In the rows, 128 means zero.
The rows of A fall into a few groups, which share some directions, and each row is roughly a mix of its group's hidden directions.
A, 144 rows:
[[109 156 181 137 136 114  93  99  97  92 174 152 108]
 [107  85 114 135  93  59 143 160 143 115 100 139 102]
 [ 82 146 133 137 125 116  96  76 158 104 114 141  69]
 [102 137 140 160 159 148 118  81 164  94 117 160  77]
 [107 162 127 157 129 137 176 157 148  96 127 133  60]
 [144  82 155 119 119 136 140 157 144 186 173  89 142]
 [130 120 174 150 167 193  85 111 135 136 107 151 138]
 [ 72 129 126 102  58 117 118 136 148 115  91 142 105]
 [179 158 141 125 141 156 158 132  76 169 147 102 154]
 [171 124  71 102 100 111 164 172 163 141 113 123 129]
 [116  83 107 117 134 111 100 138 183 109 181 143 165]
 [141 127 123 141 130 130  87  88 169  66 115 176 122]
 [146  89 101 111 119 161 129 177 125 165 131 122 190]
 [103  79 156 125 151 144  85 156 131  83 127 170 153]
 [182  85 135 128  82 121  93 158 123 156 142 116 164]
 [110  96 123 114  94 130  81 170 163 130  92 165  95]
 [167 159 147 139 162 143 142  90 122 154 152 102 189]
 [153  96 145 133 142 141 147 172  76 130 141 116 191]
 [187 128 100 121 101  70 109  92 121 136 102 148 151]
 [144 168 122 150 175  98 144  78  93 105 148 119 161]
 [115 135 158 150 157 132 103  57  75 110 124 128 149]
 [147 108  72 116 114  81  99 140  97 137 116 110 181]
 [173  94 170 137 153 100 115 157 146 127 174 119 170]
 [187 104 110 138 122 115 133 173 148 159 110 119 184]
 [133  88 104 119 146 119  50  85 109 123 154 130 131]
 [141 148 104 144 150 179  95  85 165 171 152 146 141]
 [123 166 149 131 128 214 124 124 142 122 116 167 148]
 [146 121 126 124 142 177 134 143 114 187 143 111 193]
 [150  96  96 113  99 119 114 191 167 114 137 167 105]
 [156  89 110 156 185 139 113  84 108 167 121 148 147]
 [ 99 152  90 115 109  90 117  67 131 111 101 125  84]
 [ 72 148 143 144 119 141 166  71 158 110  98 137 105]
 [103 158 170 143 154 145 160 116 132 105 136 117  55]
 [124 115 145  92 103  77 159 147  87 108 101  91 161]
 [110 131 146 148 123 161 132 181 158 103 135 169  69]
 [151 124  79 103 107 127 119 140 133 146 174 106 195]
 [127 155 153 167 173 170 135  97 151  77 129 145 104]
 [151 145 111  96 100  91 123 146  69 148 143 101 175]
 [ 91  79 176  89 114 124  98 152 171 125 129 143 145]
 [ 84 139 133 150 113 134 108  80 106  82  87 133  85]
 [118  89 138 134 136 182  64 132 147 150 136 164 154]
 [136 127 147 116 167 139 134 173 179 154 186 154 126]
 [151  87 104  95 124  82 147 159 117 135 136 122 191]
 [126 143 126 111  98  86 114 120 119  67 172 147  83]
 [153 152 122 117 185 170 120 115 123 148 112 149 191]
 [180 142 119 129 151  95 152  92  95 154 145  91 171]
 [112 153 126 143 122 147 153 173 194 111 146 140  78]
 [179 128  99 110 126  56 142  92 132 105 127 133 151]
 [113 177  95 120 115  57 117 103 140 128 131 108  89]
 [153 135 157 122  95 103 100 149 107  74 156 156  81]
 [165 161 129 146 121 171  98  78 112 174  96 121 140]
 [172  90  88 128 128 125 151 191 119 172 141 121 133]
 [124  93 130 113 103 135  87 175 185 106 132 171 116]
 [140 198 125 146 142 141 170  81  98 128 118 126  96]
 [ 96 156 128 126 120 194 134 134  74 109 137  84 138]
 [108 105 130 131 128 137  69 131 177 158 145 187 124]
 [ 96 105 118 120 113 196 131 155 133 153  71 134 145]
 [171 108 100 129 138 153 156 171 131 181 140 109 171]
 [ 99  75 143 120 110 183 108 133 163  87 115 123 156]
 [162 145  83 158 114 127 147 135 123 129  65  97 170]
 [146 142 161  96 119 113 100  65  85 122 155 149  97]
 [167 147  83 165 166 147 131  91 137 154  83 109 137]
 [106 165 134 149 144 187 175 124  98 167 104 109 117]
 [162 101 114 126 142 161 126 114  93 163  99 122 197]
 [ 97  92 166 121 128 126 136 150 144 103 194 145  85]
 [137 138  77 125  74 146 163 143 117 138 117  67 138]
 [ 72 165 140 123 104 137 161 126 115  86  86 127  88]
 [117 131 173 121 160 149  85 106 149 127 158 184  94]
 [100 159 121 159 123 144 129 117 162  58 109 145  86]
 [ 87 125 132 105 105  72 145 116 103 126  86  94  86]
 [113 122 124 143 122 117 124 170 187  69 168 145 109]
 [157  88  66 109 113  85 104 130 150 165 124 129 107]
 [131 150 153 101 155  94 181 115  72 114  96 135 103]
 [178 134  93 154 149  94 185 140 163 112 135 100 124]
 [170 120  94 115  97  90 141 120  99 169  95 109 172]
 [ 91 121 153 138 121 177  83  69 100 105 123 117 116]
 [114  97 168 153 155 189 147 125 137  85 125 159 152]
 [ 98 160 105 109  77  76 166 114 107 150 108 108 139]
 [167 190  81 142 118 129 141 114  83 132 123  92 126]
 [ 78 145 174 124 104 125 177 134 124  82 161 142 111]
 [ 94 132 160  90  66 145 124 173 160 117 105 127 120]
 [123 160 131 150 127 164 166 179 168 101 145 148  87]
 [148 176 132 132  93 150 171 190 105 106 110 123 140]
 [150 121  96 125 132 129 176 123  94 174  73  92 136]
 [119 119 108 151 135 160  85 126 193 122 146 170  93]
 [155 129 129 138 121 144 128 192 175 126 191 115 129]
 [147 202  91 129 102 109 129 113  82 113 119 101 129]
 [182  94 132 123 158 138 126 167  98 160 173 114 157]
 [130 161 115 147  82 107 144 160 111  71 123 113  79]
 [102 161 141 145 126 166 133 107 173  59 119 115 106]
 [114 122 177 121 131 107 135 153 131  93 163 151  58]
 [103 132 123 104  77 148 126 144 150  80 107  84 172]
 [133  72 141 111 146 103  83  99 133  93 130 165 169]
 [123 157 134 136 121 113 178 103 133 110 156  75  69]
 [129 192 134 148 155 140 119  64 138 119  87 135 113]
 [ 85 142 116 128  65 122 168 163 146  97  94 132 114]
 [137  90 125 101 128 106  62 150 137 155  90 153 164]
 [147 166 109 138 111  98 177  88 109 142  93  87  99]
 [129 131 121 107 123 103 174 127  73 157 104  74 160]
 [150 146 128 118 169 116 136  50 166 142 162 125 126]
 [125 136 155 137 157 105  87 157 141  66 135 181 119]
 [137 168 149 126 154 127 179 102  77 114  85 110 103]
 [144 116 149 133 145  90 118 120 176  72 168 155  94]
 [ 86  75 113 134 119 110 102 140 175  94 134 155  89]
 [111 117 117 131 108 128 121 117 136 185  72 174  84]
 [ 92 158 165 115 147 144 117  89 102  99 144 155  71]
 [ 70 133 170  96  85 126 125 111 122 104  97 151 163]
 [152 103 110 113  99 125 154 203 142 165 139  95 128]
 [122 142 138 145 137 155  93 126 206 111 166 159 114]
 [ 90 119 197 107 139 142 100  94 134 125 116 177 134]
 [119 143 129 110  84 134 173 120 101 201  99 121 123]
 [151 123 147 177 163 180 158 175 151 115 148 141 133]
 [144 111 129 150 157 178 132 145  84 159 156 122 186]
 [126  99 116 123  95  63 120 120  99  82  86 147 123]
 [ 77 126 115 150  96 118  89 109 155  92 128 154  76]
 [147 135 170 139 146 112 116  85  58  90 125 144 143]
 [101  92 130 108 105 127  92 159 169  73 114 120 167]
 [168 149 158 107 153 152 133 125 143 163 202 119 123]
 [120 184 120 127 138 143 167  81  83 133  94  99 110]
 [ 79  78 133 123 110 116  79 128 162 144 149 169 112]
 [ 81  95 171 116 115 153  99 130 165  97 106 172 121]
 [123 100 155  90 113  99 101 160 166 177 155 101 151]
 [ 92 128 148 151 132 177  97 146 179  95 147 166 111]
 [ 80  93 121 157 155 152 157 165 153 124  83 106 151]
 [126 186 109 169 147 127 160  92 132  81 132 119  94]
 [ 78 131 155 155 144 197  96 106 135 112 117 155 128]
 [107 115 177 123 160 118 176 137 110  77 138 105  89]
 [162 120  86 158 158 110 148 122  94 137 189 112  99]
 [111 120 125 143 118 108 169 170  99  54 114 132 104]
 [115  86 158 110  93  79 114 155 112  94 152 151  88]
 [151  90 149  90 135 135 130 148  96 183 148 119 181]
 [155  77 119 113 130 154  92 124  79 162 133 130 178]
 [ 92 151 119 160 156 193 130 134 128 139  71 124 143]
 [145 150 144  99 128  84 129  76  86  85 136 149  97]
 [145 191 102 123 113  79 150 124 103 156 144 100  94]
 [113 106 151  96 115 123  93  84  85 146  73 126 155]
 [184 139 134 149 187 162 118 119 109 115 174 107 136]
 [ 95  95 138 135 149 118  85  92 157 125 127 177  79]
 [ 94 180 148 129 120 142 185 139 109 138 107 109  78]
 [139 118  84 148 130 130 115 146 207 118 152 150  93]
 [138 152 168 111 151 167  83  79 114 132 164 160 113]
 [118 141 127 164 148 138 145 126 155  80 164 138  58]
 [129 154  99 134 116 143 185 187 176 113 141 119 111]
 [158 134 131 114 138 134 148 103  78 169 143  91 189]]
One row of each group comes first, with its name. Which group is each row after those in?
[161 161  98 170 153 104 168 107 131  91 144 130  85] | (89)
[116 162 119 175 157 148 144  77 142 103  90 156  97] | (72)
[157  89 195 103 125 113 106 101 104 136 167 132 107] | (17)

[117 169 116 144 140 125  96  63  98  79 110 146 137] | (72)
[168 179 108 159 140 167 170 119 102 113 138  89 127] | (72)
[108  92 125 104 126  60 142 141 129  69 146 147 118] | (17)
[144 158 174  99 108 165 156 129  85 175 126 115 157] | (72)
[ 88 113 182 141 154 193 119 160 119 112 136 124 110] | (17)
[128  78 157 130 157 126 109 178 182 127 115 167 131] | (72)
[172 183 100 144 104 131 170 149 131 151 135  81 117] | (17)
[119  74 136 113 120 140 112 152 145 201 152 123 162] | (17)
[186 161 103 123 114  95 176 122 128 130 152  79 132] | (17)
[134  61 163 114 148 131 129 157 128 180 123 129 168] | (17)
[131 176 111 130 107 172 135  76 114 120  91  86 152] | (72)
